500 stands for zero in the data rows.
Every row has a hidden score. In each pair, how much higher is the second row's than the first's? 20 means about the same, 40 much higher and 0 much lower. The score is a weighted sum of the row's numbers plus the product of two more (or one squared), each taken from its middle value.
ndarray[445 736 493 500 433 490 700 476 502 632]
ndarray[660 272 433 571 513 636 397 505 586 303] 33
ndarray[423 717 457 500 462 491 663 452 490 603]
ndarray[407 314 518 667 703 601 375 407 452 391] 28
ndarray[713 782 470 172 73 41 640 728 443 826]
ndarray[401 794 490 436 372 434 554 476 578 603] 12
ndarray[347 709 488 479 470 595 329 399 693 366]
ndarray[820 623 467 239 177 181 557 730 539 672] 25
ndarray[488 444 524 597 580 458 539 572 342 624]
ndarray[566 487 519 486 479 323 630 611 329 702] 24
ndarray[411 645 402 397 460 461 401 485 572 467]
ndarray[584 760 522 311 275 231 592 593 464 682] 14
ndarray[369 375 562 536 724 615 277 429 521 298]
ndarray[255 356 553 801 848 727 334 300 474 256] 21
ndarray[414 563 528 455 501 551 377 422 594 392]
ndarray[252 421 467 541 593 689 306 359 691 262] 21
ndarray[457 436 565 453 557 530 362 486 541 408]
ndarray[224 540 535 563 612 718 330 340 655 219] 18
ndarray[376 336 527 624 655 585 394 451 412 350]
ndarray[435 784 487 356 390 419 479 475 633 510] 16
ndarray[472 709 459 292 310 330 503 586 516 606]
ndarray[308 523 484 747 635 693 650 355 484 547] 15
ndarray[464 658 534 462 447 432 475 573 462 536]
ndarray[527 501 561 342 518 358 506 580 429 551] 25
ndarray[585 390 485 493 541 599 382 484 511 345]
ndarray[729 495 489 294 338 394 477 634 591 501] 17
ndarray[504 748 555 454 278 292 783 545 424 843]
ndarray[313 403 486 746 749 717 325 308 487 309] 21
ndarray[851 359 452 501 408 462 783 679 471 606]
ndarray[508 826 481 314 282 339 528 601 571 648] 10
ndarray[657 529 589 268 387 215 583 631 384 721]
ndarray[489 610 442 632 420 414 874 532 360 810] 23
ndarray[675 404 551 580 524 467 676 543 366 598]
ndarray[462 567 516 336 395 459 402 494 671 468] 16
ndarray[449 578 497 659 477 473 771 505 404 744]
ndarray[418 384 530 535 620 499 392 473 477 400] 21
ndarray[426 620 480 486 457 407 540 552 435 581]
ndarray[380 389 500 721 706 560 450 428 459 448] 24
ndarray[373 412 465 694 638 621 446 396 467 416]
ndarray[629 419 506 401 436 476 381 565 520 416] 23
ndarray[312 495 494 514 589 631 324 351 632 316]
ndarray[588 388 466 501 568 669 327 475 617 298] 33
ndarray[393 389 500 804 570 573 740 484 454 639]
ndarray[372 389 513 832 743 700 693 351 447 537] 4
ndarray[510 451 533 502 536 444 461 508 421 534]
ndarray[765 611 453 154 158 151 610 737 461 754] 21
ndarray[520 334 535 751 637 606 744 447 428 523]
ndarray[479 664 450 358 424 431 426 556 562 535] 4
ndarray[495 580 464 419 469 555 376 402 719 374]
ndarray[614 382 474 650 582 537 666 514 414 545] 17
ndarray[386 739 440 410 394 487 412 435 640 444]
ndarray[445 782 443 381 367 473 446 437 616 483] 21
ndarray[280 295 533 837 773 737 677 331 510 503]
ndarray[693 622 562 197 330 155 626 735 344 722] 16
ndarray[472 853 467 414 315 433 410 526 648 504]
ndarray[510 675 439 554 367 343 834 536 456 798] 26
ndarray[383 375 453 441 544 613 288 427 593 282]
ndarray[468 412 581 553 601 487 443 476 360 480] 15
ndarray[525 523 563 290 428 290 492 594 462 610]
ndarray[291 552 460 550 583 613 312 407 602 340] 20
ndarray[421 258 514 623 602 793 251 382 528 152]
ndarray[736 508 449 299 296 309 475 591 554 593] 31
ndarray[470 372 553 435 584 494 407 518 449 436]
ndarray[527 505 466 673 462 444 823 514 359 751] 26
ndarray[213 506 503 831 702 806 570 322 599 433]
ndarray[769 477 478 277 275 313 523 641 567 591] 27
ndarray[599 273 530 595 557 569 473 480 490 402]
ndarray[589 401 503 413 448 430 455 571 450 456] 20
ndarray[597 356 587 420 489 571 362 417 552 382]
ndarray[635 444 506 569 483 387 783 611 363 689] 39
ndarray[624 687 469 248 190 207 537 667 524 699]
ndarray[467 833 511 315 373 428 485 509 637 567] 14
ndarray[502 671 457 340 374 301 512 575 378 628]
ndarray[613 472 485 345 408 424 445 579 513 490] 21
ndarray[361 434 568 458 606 509 396 471 466 423]
ndarray[467 612 472 414 427 510 390 462 555 437] 23
ndarray[411 560 504 443 535 561 343 418 654 341]
ndarray[532 719 438 328 307 329 494 600 404 659] 23
ndarray[387 267 539 860 762 774 622 290 424 417]
ndarray[313 504 444 604 630 604 391 422 529 425] 24
ndarray[451 362 549 565 666 568 357 450 443 372]
ndarray[317 742 497 443 479 549 446 416 606 464] 13
ndarray[645 765 459 200 170 151 582 723 483 754]
ndarray[413 280 504 590 689 742 254 346 596 165] 23
ndarray[583 287 519 557 592 625 338 501 517 310]
ndarray[362 385 504 763 695 687 726 430 445 571] 21
ndarray[349 335 510 821 733 727 638 365 432 448]
ndarray[597 804 429 244 186 247 521 583 636 664] 20
ndarray[727 345 477 507 555 668 438 491 529 326]
ndarray[378 711 452 421 464 551 417 421 714 379] 11
ndarray[740 436 527 527 475 455 661 547 399 632]
ndarray[326 762 457 491 514 566 512 454 638 496] 18
ndarray[390 313 483 841 744 777 655 351 444 436]
ndarray[545 316 530 563 626 634 450 481 502 328] 22
ndarray[587 368 562 507 547 596 436 531 494 383]
ndarray[562 395 489 425 505 628 333 424 754 319] 31
ndarray[736 424 502 565 472 426 803 545 362 708]
ndarray[369 374 527 480 606 599 320 382 476 377] 20
ndarray[477 562 525 391 453 439 444 565 504 477]
ndarray[305 304 547 602 747 696 306 381 507 241] 19
ndarray[622 387 560 352 380 431 419 583 461 522]
ndarray[534 395 457 426 458 610 372 488 650 338] 25
ndarray[453 393 515 619 622 474 520 486 364 548]
ndarray[465 348 575 682 705 564 457 424 432 422] 22
ndarray[406 363 595 667 716 596 392 422 410 401]
ndarray[739 530 510 269 241 336 505 624 579 582] 20
ndarray[747 517 519 280 332 266 551 721 431 621]
ndarray[533 516 450 373 381 514 417 448 659 442] 22
ndarray[535 426 551 585 571 412 510 555 434 551]
ndarray[671 482 559 407 472 264 526 604 370 652] 15
ndarray[224 449 524 853 715 756 623 357 533 452]
ndarray[482 255 538 714 660 738 565 419 478 381] 7
ndarray[439 428 530 714 520 483 784 479 408 719]
ndarray[915 489 481 277 211 274 588 722 458 666] 7
ndarray[587 728 484 487 284 271 849 613 345 926]
ndarray[688 583 535 193 300 156 586 759 411 732] 28
ndarray[406 459 557 423 619 513 341 470 473 424]
ndarray[405 385 481 810 677 726 691 441 460 534] 21
